128 stands for zero in the data rows.
Each row of this table is followed by its label. One hidden rule gives the labels. It looks at one to three of the table's principal directions, none of them among the few with the most spread.
[170, 86, 177, 131, 109, 126, 141, 155, 111, 92, 150, 210, 117, 94, 54, 84, 118, 116, 147, 160, 109, 145, 69, 117, 141, 172, 113, 71, 163, 130, 61, 106, 121, 150, 96, 140, 160, 78, 80, 155, 122, 92, 68, 85, 95, 120, 153, 94] m
[134, 168, 99, 135, 157, 149, 109, 195, 147, 104, 101, 76, 81, 124, 151, 84, 85, 102, 140, 92, 65, 107, 143, 116, 128, 100, 126, 153, 150, 137, 149, 194, 112, 118, 151, 99, 171, 116, 141, 150, 123, 171, 107, 180, 159, 91, 180, 193] o
[109, 172, 103, 130, 134, 112, 129, 143, 116, 129, 112, 123, 147, 145, 154, 132, 158, 139, 152, 146, 139, 115, 118, 119, 115, 124, 129, 154, 100, 185, 136, 127, 122, 115, 128, 117, 98, 112, 117, 150, 115, 112, 149, 161, 136, 146, 105, 89] o
[121, 117, 139, 148, 133, 149, 101, 81, 141, 137, 133, 136, 137, 136, 114, 140, 124, 125, 118, 130, 137, 132, 141, 138, 126, 136, 141, 152, 148, 112, 155, 129, 161, 142, 141, 133, 132, 150, 152, 106, 162, 120, 141, 109, 138, 117, 101, 135] o
[133, 170, 115, 152, 109, 155, 104, 142, 144, 102, 140, 135, 95, 176, 154, 142, 133, 156, 115, 123, 101, 86, 149, 143, 96, 162, 117, 188, 118, 150, 130, 160, 69, 148, 120, 87, 133, 104, 158, 154, 153, 150, 108, 125, 151, 102, 169, 121] m
[144, 101, 190, 149, 97, 119, 110, 60, 95, 143, 165, 195, 148, 130, 69, 119, 100, 106, 86, 113, 99, 138, 98, 166, 101, 212, 138, 84, 157, 64, 115, 100, 156, 210, 97, 130, 159, 145, 150, 68, 168, 58, 112, 44, 140, 133, 144, 98] o
[145, 148, 155, 141, 90, 144, 131, 44, 115, 152, 144, 127, 133, 143, 129, 158, 123, 147, 73, 122, 117, 152, 150, 202, 80, 159, 116, 94, 115, 76, 139, 121, 88, 184, 99, 85, 117, 181, 170, 37, 142, 108, 108, 83, 149, 117, 148, 156] o
[122, 50, 180, 93, 107, 150, 165, 54, 141, 115, 144, 152, 130, 108, 50, 162, 117, 155, 86, 132, 136, 138, 93, 155, 109, 166, 130, 96, 137, 84, 94, 100, 114, 152, 118, 153, 120, 94, 111, 109, 143, 118, 98, 79, 88, 148, 139, 116] m
[151, 78, 168, 103, 89, 130, 175, 82, 195, 89, 123, 128, 100, 114, 62, 173, 109, 162, 88, 145, 116, 135, 134, 187, 128, 167, 119, 83, 139, 109, 74, 166, 118, 140, 81, 109, 180, 132, 87, 77, 139, 84, 105, 103, 106, 121, 134, 154] o
[124, 120, 98, 115, 160, 134, 136, 128, 158, 132, 117, 90, 130, 115, 125, 154, 133, 109, 122, 116, 156, 93, 153, 105, 172, 68, 125, 160, 116, 129, 158, 114, 144, 73, 156, 159, 104, 119, 120, 155, 143, 155, 146, 137, 138, 125, 100, 137] m
[143, 166, 114, 134, 178, 90, 164, 189, 139, 97, 126, 75, 110, 107, 156, 73, 87, 73, 147, 106, 102, 94, 148, 113, 162, 76, 110, 118, 102, 120, 96, 188, 142, 84, 129, 123, 150, 113, 106, 147, 126, 111, 63, 127, 142, 124, 184, 130] m
[159, 106, 137, 117, 127, 149, 141, 123, 133, 78, 141, 85, 48, 122, 74, 193, 37, 131, 93, 109, 65, 59, 165, 114, 194, 135, 118, 129, 123, 93, 94, 169, 47, 140, 120, 137, 122, 85, 99, 173, 143, 141, 73, 113, 122, 121, 170, 96] m
[151, 169, 111, 92, 168, 39, 187, 104, 147, 133, 116, 85, 97, 116, 159, 107, 78, 55, 135, 114, 115, 184, 142, 140, 102, 52, 107, 47, 75, 75, 119, 155, 200, 89, 122, 134, 151, 192, 108, 81, 82, 110, 135, 116, 80, 139, 111, 140] x
[165, 120, 118, 110, 116, 77, 163, 162, 144, 111, 156, 164, 72, 115, 128, 109, 98, 94, 143, 140, 138, 130, 127, 98, 126, 126, 109, 103, 115, 107, 66, 118, 138, 88, 101, 139, 179, 108, 91, 171, 88, 138, 100, 79, 81, 137, 124, 107] m
[98, 55, 134, 115, 134, 151, 141, 123, 170, 94, 119, 129, 134, 119, 57, 187, 138, 161, 127, 140, 133, 61, 94, 119, 174, 150, 142, 161, 146, 169, 105, 132, 117, 135, 141, 169, 104, 57, 85, 173, 149, 113, 146, 151, 118, 150, 113, 80] m
[124, 120, 157, 141, 113, 99, 121, 68, 127, 148, 123, 190, 144, 124, 92, 99, 148, 121, 146, 163, 176, 166, 91, 152, 94, 152, 127, 108, 140, 148, 121, 96, 195, 145, 132, 127, 140, 158, 123, 95, 118, 42, 160, 93, 110, 155, 71, 96] m
[105, 55, 156, 109, 118, 100, 134, 156, 129, 136, 146, 187, 155, 117, 91, 80, 148, 124, 148, 137, 188, 137, 63, 94, 128, 141, 122, 115, 158, 135, 85, 66, 171, 122, 170, 190, 137, 106, 110, 170, 96, 111, 156, 111, 87, 180, 141, 104] o
[139, 60, 154, 74, 142, 71, 212, 100, 133, 125, 125, 110, 158, 75, 69, 115, 122, 102, 126, 135, 153, 160, 77, 137, 159, 86, 119, 23, 111, 90, 76, 87, 155, 110, 119, 204, 97, 126, 56, 94, 86, 94, 120, 118, 70, 183, 126, 108] o
[137, 157, 72, 110, 133, 106, 154, 98, 174, 147, 112, 68, 111, 137, 189, 191, 144, 126, 113, 130, 163, 131, 199, 148, 141, 77, 134, 140, 84, 113, 153, 144, 137, 73, 116, 132, 121, 181, 129, 95, 116, 171, 166, 142, 128, 126, 66, 162] m
[137, 134, 137, 143, 133, 162, 112, 158, 128, 89, 111, 113, 95, 135, 120, 127, 107, 143, 134, 131, 71, 102, 132, 123, 150, 152, 131, 145, 144, 146, 111, 183, 89, 161, 132, 97, 143, 106, 132, 151, 145, 125, 103, 164, 148, 110, 161, 130] o
[142, 99, 131, 118, 130, 150, 128, 169, 146, 120, 159, 155, 138, 118, 128, 94, 159, 155, 140, 135, 145, 150, 103, 121, 114, 130, 115, 113, 151, 135, 114, 106, 115, 118, 126, 134, 138, 103, 113, 137, 123, 169, 120, 143, 107, 106, 159, 179] x
[108, 36, 172, 119, 92, 144, 122, 87, 102, 160, 137, 189, 166, 94, 73, 143, 142, 142, 111, 135, 162, 150, 83, 139, 140, 205, 164, 97, 177, 105, 106, 77, 162, 165, 122, 160, 142, 121, 125, 101, 134, 94, 144, 90, 120, 162, 91, 120] m
[114, 185, 93, 160, 175, 130, 105, 164, 153, 131, 109, 83, 119, 134, 179, 87, 124, 98, 153, 117, 154, 85, 165, 112, 131, 65, 114, 194, 122, 158, 163, 158, 149, 89, 187, 109, 132, 145, 163, 152, 130, 134, 131, 151, 171, 121, 145, 162] m
[138, 107, 147, 147, 112, 151, 112, 102, 126, 112, 138, 149, 106, 127, 100, 185, 80, 123, 109, 132, 102, 105, 147, 131, 137, 173, 140, 133, 144, 111, 126, 139, 119, 160, 107, 120, 144, 121, 135, 125, 159, 116, 108, 80, 130, 111, 122, 105] x
[94, 203, 104, 184, 172, 116, 30, 146, 84, 190, 133, 157, 201, 183, 216, 71, 192, 111, 173, 137, 202, 148, 140, 93, 113, 91, 128, 195, 137, 169, 212, 82, 204, 129, 227, 144, 91, 209, 212, 141, 133, 124, 227, 166, 170, 139, 100, 130] m
[100, 126, 135, 147, 145, 131, 81, 129, 106, 162, 136, 158, 198, 140, 130, 114, 166, 120, 131, 129, 180, 116, 112, 107, 137, 131, 134, 162, 153, 143, 167, 70, 173, 133, 185, 166, 106, 144, 161, 139, 147, 113, 181, 131, 159, 150, 118, 121] o
[149, 162, 82, 116, 100, 115, 205, 130, 163, 90, 122, 64, 47, 116, 163, 195, 91, 146, 117, 129, 73, 82, 182, 161, 110, 127, 132, 132, 65, 122, 83, 210, 34, 105, 21, 66, 142, 83, 86, 118, 102, 168, 46, 110, 115, 109, 126, 111] m
[124, 195, 101, 141, 156, 118, 109, 149, 63, 153, 141, 112, 180, 156, 189, 121, 154, 105, 130, 108, 93, 131, 127, 110, 129, 118, 135, 131, 94, 124, 166, 115, 120, 139, 121, 127, 75, 131, 155, 130, 147, 149, 133, 154, 164, 121, 135, 99] m
[140, 138, 137, 132, 114, 86, 147, 45, 153, 138, 132, 144, 105, 152, 138, 185, 97, 95, 99, 137, 134, 147, 152, 172, 88, 134, 118, 97, 99, 75, 121, 134, 164, 155, 119, 123, 143, 197, 158, 69, 123, 99, 147, 62, 102, 139, 100, 108] o
[139, 109, 99, 105, 123, 160, 137, 136, 152, 89, 76, 85, 39, 89, 85, 169, 83, 141, 130, 125, 67, 78, 141, 120, 172, 161, 171, 156, 150, 153, 114, 192, 89, 123, 101, 109, 172, 66, 81, 161, 122, 144, 118, 178, 140, 124, 77, 132] m
[116, 82, 131, 131, 125, 156, 142, 106, 150, 100, 98, 103, 83, 97, 75, 192, 70, 129, 132, 133, 102, 91, 138, 126, 171, 132, 145, 138, 139, 147, 121, 169, 116, 129, 115, 125, 122, 94, 96, 143, 138, 107, 106, 118, 116, 122, 97, 98] x
[122, 119, 128, 121, 71, 121, 126, 94, 141, 148, 114, 143, 84, 153, 163, 163, 118, 144, 123, 144, 160, 186, 170, 131, 93, 131, 130, 134, 118, 109, 127, 129, 138, 114, 117, 104, 157, 191, 160, 115, 98, 151, 154, 93, 88, 130, 82, 140] o
[187, 136, 139, 131, 127, 92, 203, 107, 181, 52, 153, 97, 78, 115, 75, 164, 73, 122, 111, 142, 61, 75, 150, 174, 158, 143, 110, 83, 89, 113, 50, 207, 85, 134, 27, 109, 147, 84, 43, 100, 155, 66, 36, 86, 113, 109, 155, 74] o
[142, 223, 103, 167, 134, 98, 118, 119, 130, 143, 144, 113, 154, 175, 187, 128, 148, 120, 131, 137, 132, 132, 154, 172, 93, 104, 95, 124, 92, 148, 151, 144, 116, 142, 124, 95, 99, 187, 151, 80, 122, 103, 140, 136, 157, 115, 146, 131] o
[115, 168, 89, 168, 113, 171, 92, 95, 192, 146, 102, 92, 120, 161, 188, 194, 170, 161, 115, 155, 184, 92, 238, 128, 132, 97, 136, 247, 116, 155, 188, 149, 139, 83, 129, 64, 149, 185, 186, 119, 175, 151, 169, 125, 186, 92, 45, 171] x
[129, 123, 139, 133, 127, 159, 103, 139, 67, 158, 108, 146, 152, 93, 117, 86, 158, 136, 155, 134, 117, 183, 105, 112, 144, 113, 143, 102, 154, 137, 160, 102, 126, 135, 120, 119, 108, 131, 130, 121, 117, 143, 124, 156, 134, 105, 97, 142] o
[114, 89, 113, 125, 141, 126, 128, 161, 146, 144, 132, 159, 173, 120, 118, 107, 197, 136, 171, 162, 196, 140, 83, 92, 159, 88, 114, 135, 140, 186, 126, 71, 166, 90, 160, 166, 91, 115, 100, 168, 112, 125, 179, 162, 109, 142, 81, 121] m
[106, 125, 91, 127, 172, 148, 102, 168, 88, 148, 141, 84, 147, 112, 139, 90, 135, 137, 153, 89, 128, 89, 115, 83, 157, 87, 148, 165, 131, 147, 180, 97, 100, 114, 156, 171, 60, 78, 117, 167, 128, 180, 145, 185, 145, 134, 139, 125] o
[152, 142, 110, 126, 108, 108, 138, 170, 96, 116, 144, 127, 93, 144, 161, 132, 117, 132, 146, 138, 123, 121, 149, 85, 147, 111, 116, 129, 94, 127, 102, 111, 67, 115, 107, 140, 100, 115, 115, 180, 97, 170, 108, 120, 100, 136, 141, 80] x
[140, 97, 140, 123, 158, 104, 156, 100, 174, 121, 153, 127, 133, 100, 82, 120, 109, 105, 114, 108, 138, 106, 109, 174, 135, 120, 114, 86, 135, 104, 115, 136, 167, 130, 130, 155, 138, 123, 98, 83, 142, 83, 120, 100, 121, 127, 151, 146] o
[123, 45, 160, 91, 93, 163, 159, 124, 148, 116, 82, 145, 84, 66, 47, 130, 116, 145, 123, 130, 100, 160, 82, 153, 146, 160, 142, 79, 179, 126, 83, 158, 120, 137, 115, 113, 181, 95, 95, 123, 97, 123, 99, 141, 104, 124, 114, 168] m
[147, 60, 151, 94, 113, 137, 149, 113, 139, 116, 130, 133, 91, 82, 58, 126, 84, 136, 112, 109, 107, 143, 96, 154, 127, 147, 136, 63, 166, 94, 112, 119, 103, 151, 116, 164, 146, 105, 88, 100, 100, 146, 114, 121, 88, 128, 155, 164] o
[135, 139, 123, 138, 139, 103, 141, 144, 129, 101, 144, 138, 112, 135, 122, 121, 125, 128, 149, 139, 133, 87, 119, 121, 144, 128, 116, 139, 104, 155, 96, 139, 111, 123, 123, 139, 107, 91, 99, 165, 125, 100, 106, 118, 116, 143, 144, 66] m
[144, 232, 103, 172, 185, 108, 118, 171, 94, 116, 163, 101, 180, 159, 176, 75, 155, 113, 157, 128, 122, 85, 132, 122, 130, 71, 88, 149, 78, 173, 155, 125, 92, 118, 134, 123, 46, 109, 124, 145, 150, 108, 93, 149, 168, 113, 192, 85] o
[167, 179, 65, 127, 150, 88, 183, 212, 150, 62, 151, 66, 71, 143, 174, 181, 89, 116, 147, 138, 86, 28, 183, 75, 173, 77, 104, 159, 53, 147, 82, 167, 30, 79, 73, 136, 98, 59, 68, 213, 110, 188, 69, 133, 112, 121, 164, 55] o
[131, 132, 136, 149, 119, 136, 130, 155, 128, 99, 120, 163, 136, 109, 103, 105, 150, 139, 151, 155, 129, 84, 107, 121, 125, 172, 141, 159, 138, 183, 107, 127, 118, 131, 91, 109, 148, 65, 100, 153, 147, 88, 95, 114, 150, 128, 122, 88] x
[89, 50, 191, 121, 127, 159, 117, 114, 97, 129, 134, 159, 186, 108, 31, 102, 130, 140, 108, 94, 113, 118, 45, 144, 150, 172, 134, 102, 174, 130, 125, 101, 138, 177, 157, 169, 95, 78, 120, 128, 164, 70, 116, 121, 138, 145, 184, 102] o
[144, 109, 130, 113, 91, 141, 149, 125, 129, 119, 90, 116, 73, 88, 108, 153, 95, 133, 118, 129, 99, 132, 146, 145, 141, 156, 149, 105, 140, 120, 108, 159, 97, 128, 85, 98, 171, 120, 109, 113, 106, 131, 97, 120, 128, 120, 106, 148] o
[153, 123, 159, 147, 136, 138, 103, 138, 102, 121, 169, 189, 141, 122, 101, 53, 137, 131, 147, 135, 137, 146, 79, 135, 98, 152, 111, 102, 157, 131, 121, 90, 120, 162, 140, 144, 121, 105, 125, 126, 131, 116, 102, 108, 115, 119, 181, 133] m
[129, 185, 96, 165, 127, 136, 84, 98, 121, 162, 153, 125, 144, 202, 206, 190, 159, 127, 122, 141, 141, 150, 200, 102, 132, 80, 112, 183, 87, 113, 185, 115, 140, 115, 132, 104, 83, 203, 195, 137, 165, 170, 173, 115, 140, 88, 71, 105] m
[160, 49, 181, 112, 80, 138, 178, 129, 174, 77, 128, 183, 101, 62, 28, 143, 99, 139, 101, 154, 111, 98, 89, 173, 127, 232, 139, 76, 183, 120, 33, 145, 109, 156, 62, 117, 228, 62, 64, 103, 127, 77, 56, 71, 120, 134, 153, 146] o
[120, 134, 145, 135, 139, 109, 132, 46, 143, 157, 131, 116, 157, 141, 117, 154, 116, 104, 106, 130, 163, 161, 143, 160, 111, 74, 103, 103, 114, 92, 162, 106, 173, 131, 161, 144, 94, 204, 155, 72, 130, 98, 154, 92, 116, 133, 111, 132] o
[89, 130, 119, 135, 151, 66, 106, 141, 87, 191, 149, 157, 210, 170, 211, 114, 167, 70, 143, 117, 208, 170, 125, 82, 137, 80, 124, 127, 103, 94, 153, 58, 224, 103, 201, 204, 84, 208, 190, 144, 113, 143, 202, 101, 111, 174, 116, 93] m
[120, 120, 148, 136, 165, 118, 103, 151, 73, 124, 118, 136, 140, 103, 84, 52, 84, 82, 145, 85, 75, 109, 52, 130, 124, 153, 148, 91, 168, 125, 143, 122, 139, 193, 168, 177, 115, 94, 124, 123, 118, 98, 126, 150, 141, 153, 193, 110] o
[122, 188, 124, 138, 158, 145, 110, 130, 92, 118, 114, 98, 120, 149, 151, 122, 99, 118, 136, 118, 69, 140, 132, 116, 104, 106, 119, 135, 109, 135, 162, 159, 108, 148, 143, 93, 99, 130, 153, 137, 137, 137, 111, 158, 138, 105, 153, 118] o
[120, 94, 98, 115, 76, 166, 133, 148, 155, 112, 67, 105, 31, 105, 136, 209, 73, 141, 132, 142, 99, 120, 165, 116, 145, 164, 165, 154, 155, 147, 106, 187, 88, 119, 109, 90, 188, 120, 123, 156, 84, 179, 127, 147, 116, 124, 72, 158] m
[117, 131, 115, 107, 123, 106, 149, 173, 172, 98, 95, 68, 70, 136, 143, 136, 70, 119, 114, 98, 94, 94, 156, 131, 137, 123, 125, 137, 127, 121, 96, 203, 115, 117, 148, 115, 186, 136, 126, 143, 99, 136, 126, 158, 132, 144, 179, 161] o
Here are more rows. What is the label of each one?
[129, 125, 164, 120, 101, 150, 138, 141, 121, 105, 147, 153, 128, 131, 102, 106, 116, 144, 97, 103, 72, 139, 99, 160, 91, 196, 121, 107, 142, 114, 96, 162, 103, 154, 87, 85, 170, 85, 128, 119, 157, 112, 61, 104, 139, 102, 198, 144] ~ o
[111, 102, 140, 130, 139, 144, 106, 179, 123, 113, 123, 129, 131, 126, 118, 93, 119, 132, 136, 102, 101, 106, 102, 112, 133, 147, 140, 139, 161, 135, 129, 142, 125, 155, 153, 141, 145, 101, 137, 150, 135, 140, 133, 157, 138, 127, 182, 143] ~ x
[118, 60, 169, 142, 89, 210, 92, 83, 132, 114, 127, 184, 147, 123, 33, 186, 157, 196, 112, 166, 126, 108, 94, 133, 136, 195, 146, 160, 186, 164, 138, 91, 86, 185, 119, 125, 111, 80, 121, 139, 169, 119, 140, 128, 135, 112, 95, 108] ~ o
[165, 244, 80, 139, 141, 57, 167, 119, 170, 101, 146, 74, 91, 176, 223, 162, 109, 122, 124, 133, 98, 116, 208, 176, 79, 106, 109, 122, 41, 119, 120, 210, 114, 109, 57, 73, 147, 174, 119, 73, 123, 121, 112, 118, 125, 104, 136, 119] ~ x
[112, 116, 147, 125, 131, 165, 105, 91, 105, 144, 114, 103, 134, 116, 109, 143, 106, 142, 100, 97, 97, 139, 138, 150, 128, 142, 150, 121, 149, 99, 169, 142, 123, 160, 135, 117, 124, 143, 154, 88, 152, 131, 131, 138, 149, 113, 136, 159] ~ x
[176, 108, 148, 142, 85, 152, 106, 161, 127, 127, 157, 187, 82, 117, 116, 91, 113, 126, 117, 117, 94, 158, 124, 146, 111, 178, 118, 92, 176, 91, 105, 129, 103, 160, 93, 96, 201, 133, 143, 113, 124, 157, 92, 91, 127, 78, 168, 190] ~ o
[163, 143, 134, 119, 147, 93, 176, 165, 75, 106, 153, 120, 136, 102, 132, 92, 129, 117, 149, 143, 97, 118, 112, 97, 153, 109, 118, 78, 87, 110, 76, 113, 78, 130, 78, 138, 95, 85, 81, 148, 108, 129, 63, 124, 110, 144, 159, 69] ~ o
[170, 160, 109, 133, 146, 119, 146, 196, 118, 75, 125, 110, 79, 117, 147, 111, 95, 118, 164, 140, 63, 113, 136, 100, 149, 126, 126, 109, 108, 152, 98, 177, 88, 123, 81, 103, 140, 86, 84, 160, 121, 139, 80, 153, 116, 100, 150, 108] ~ x
[132, 178, 100, 147, 120, 118, 129, 132, 171, 114, 120, 126, 118, 156, 166, 157, 142, 121, 131, 154, 144, 99, 179, 111, 104, 116, 123, 195, 101, 153, 138, 142, 143, 89, 100, 87, 161, 135, 141, 148, 150, 132, 133, 103, 146, 109, 87, 114] ~ o
[108, 107, 157, 133, 107, 84, 114, 68, 107, 178, 140, 176, 197, 163, 136, 131, 167, 104, 125, 144, 189, 203, 123, 117, 131, 116, 129, 107, 116, 98, 143, 68, 229, 121, 139, 167, 107, 213, 158, 99, 144, 80, 191, 79, 103, 153, 60, 81] ~ o
[132, 158, 116, 144, 165, 118, 74, 146, 60, 201, 144, 154, 168, 109, 167, 33, 157, 81, 153, 94, 147, 190, 108, 115, 123, 84, 133, 99, 156, 91, 192, 76, 182, 128, 175, 155, 117, 179, 175, 106, 106, 164, 159, 142, 145, 113, 123, 177] ~ m
[127, 117, 173, 95, 132, 92, 165, 74, 153, 117, 128, 109, 100, 109, 83, 99, 61, 113, 84, 85, 108, 136, 114, 194, 78, 155, 118, 67, 128, 72, 101, 165, 158, 152, 134, 118, 183, 144, 122, 59, 122, 60, 103, 92, 116, 152, 191, 164] ~ x
[151, 139, 144, 125, 109, 101, 129, 145, 116, 127, 144, 147, 113, 144, 153, 84, 116, 128, 136, 134, 124, 181, 121, 138, 103, 148, 113, 79, 129, 114, 95, 136, 134, 144, 123, 116, 157, 167, 129, 105, 101, 111, 127, 128, 104, 135, 159, 151] ~ x
[130, 175, 102, 155, 119, 144, 80, 87, 109, 176, 105, 116, 133, 151, 183, 138, 152, 130, 145, 143, 135, 198, 179, 124, 109, 85, 145, 148, 125, 125, 208, 122, 159, 125, 119, 95, 114, 217, 176, 84, 131, 160, 182, 146, 137, 89, 38, 156] ~ o
[83, 139, 135, 138, 166, 122, 90, 202, 90, 152, 133, 167, 236, 151, 144, 35, 219, 124, 175, 130, 168, 154, 58, 77, 141, 96, 113, 152, 144, 191, 151, 78, 188, 106, 195, 163, 85, 114, 141, 186, 138, 112, 171, 185, 147, 141, 149, 108] ~ o
[118, 161, 140, 102, 150, 92, 171, 153, 120, 115, 133, 112, 191, 131, 130, 75, 170, 148, 137, 125, 128, 149, 74, 163, 98, 115, 100, 73, 96, 164, 108, 130, 118, 123, 121, 133, 90, 107, 86, 101, 111, 86, 113, 172, 121, 147, 195, 125] ~ o
[107, 144, 134, 138, 120, 136, 112, 105, 109, 168, 117, 147, 172, 140, 150, 136, 170, 120, 117, 125, 148, 166, 129, 149, 120, 118, 125, 127, 128, 119, 157, 114, 155, 129, 146, 119, 113, 172, 174, 104, 134, 129, 143, 117, 147, 119, 111, 138] ~ m
[110, 113, 103, 127, 153, 127, 110, 129, 150, 144, 128, 127, 182, 138, 134, 181, 181, 141, 136, 156, 198, 92, 144, 90, 167, 85, 132, 175, 128, 154, 164, 68, 146, 100, 173, 188, 83, 137, 128, 160, 132, 161, 204, 154, 131, 148, 77, 111] ~ o
[103, 165, 110, 134, 144, 125, 107, 125, 146, 170, 105, 113, 160, 134, 178, 98, 168, 125, 137, 130, 197, 154, 157, 129, 92, 66, 116, 161, 125, 141, 186, 103, 175, 88, 180, 112, 133, 191, 176, 106, 113, 143, 179, 143, 148, 126, 108, 191] ~ x
[133, 150, 114, 118, 152, 135, 143, 174, 95, 100, 126, 95, 129, 122, 129, 107, 127, 143, 150, 120, 74, 116, 97, 119, 142, 122, 127, 108, 111, 161, 118, 151, 68, 137, 112, 130, 81, 71, 88, 152, 118, 142, 95, 188, 127, 125, 170, 105] ~ m
[124, 115, 111, 105, 142, 157, 144, 84, 177, 122, 108, 43, 68, 105, 101, 186, 57, 121, 72, 79, 105, 72, 184, 155, 145, 97, 132, 153, 129, 78, 157, 169, 97, 111, 149, 125, 143, 127, 139, 110, 140, 165, 113, 123, 150, 118, 144, 186] ~ m
[137, 82, 170, 136, 98, 151, 129, 75, 148, 125, 137, 168, 145, 118, 70, 161, 146, 155, 108, 156, 146, 141, 129, 151, 136, 154, 127, 116, 148, 118, 119, 109, 137, 145, 98, 121, 137, 136, 120, 99, 161, 93, 121, 84, 121, 111, 98, 120] ~ o
[111, 86, 159, 171, 109, 195, 83, 39, 168, 144, 167, 160, 191, 158, 71, 205, 196, 211, 94, 164, 191, 88, 148, 167, 149, 152, 121, 190, 156, 151, 163, 89, 113, 165, 138, 127, 76, 142, 149, 96, 204, 93, 167, 109, 162, 108, 90, 120] ~ m
[112, 96, 135, 109, 158, 81, 158, 143, 120, 112, 118, 126, 160, 113, 92, 124, 127, 105, 154, 141, 148, 98, 84, 86, 170, 110, 129, 112, 110, 158, 103, 95, 167, 114, 146, 186, 91, 95, 77, 167, 121, 71, 156, 140, 105, 183, 110, 49] ~ x
[142, 96, 150, 81, 83, 118, 158, 87, 140, 148, 79, 129, 71, 98, 120, 142, 94, 105, 90, 110, 101, 214, 140, 171, 105, 145, 141, 52, 145, 54, 110, 156, 158, 132, 111, 101, 214, 194, 149, 65, 87, 142, 130, 106, 101, 123, 103, 203] ~ o
[147, 154, 86, 144, 126, 141, 122, 147, 141, 119, 121, 104, 93, 126, 142, 141, 139, 153, 155, 146, 127, 98, 158, 117, 141, 97, 127, 162, 115, 171, 148, 134, 77, 112, 102, 109, 105, 112, 105, 146, 114, 158, 134, 159, 133, 106, 95, 124] ~ x
[127, 40, 165, 120, 69, 149, 124, 84, 173, 121, 126, 180, 50, 118, 55, 177, 61, 126, 99, 124, 130, 135, 127, 137, 115, 174, 126, 123, 172, 94, 103, 127, 145, 147, 127, 120, 194, 135, 138, 134, 125, 116, 131, 50, 86, 120, 109, 137] ~ x
[148, 27, 157, 98, 111, 165, 156, 110, 131, 95, 131, 145, 80, 58, 24, 169, 66, 121, 94, 102, 52, 96, 89, 143, 165, 212, 174, 83, 181, 76, 82, 150, 100, 168, 70, 153, 177, 39, 76, 124, 148, 140, 67, 96, 114, 119, 130, 126] ~ m
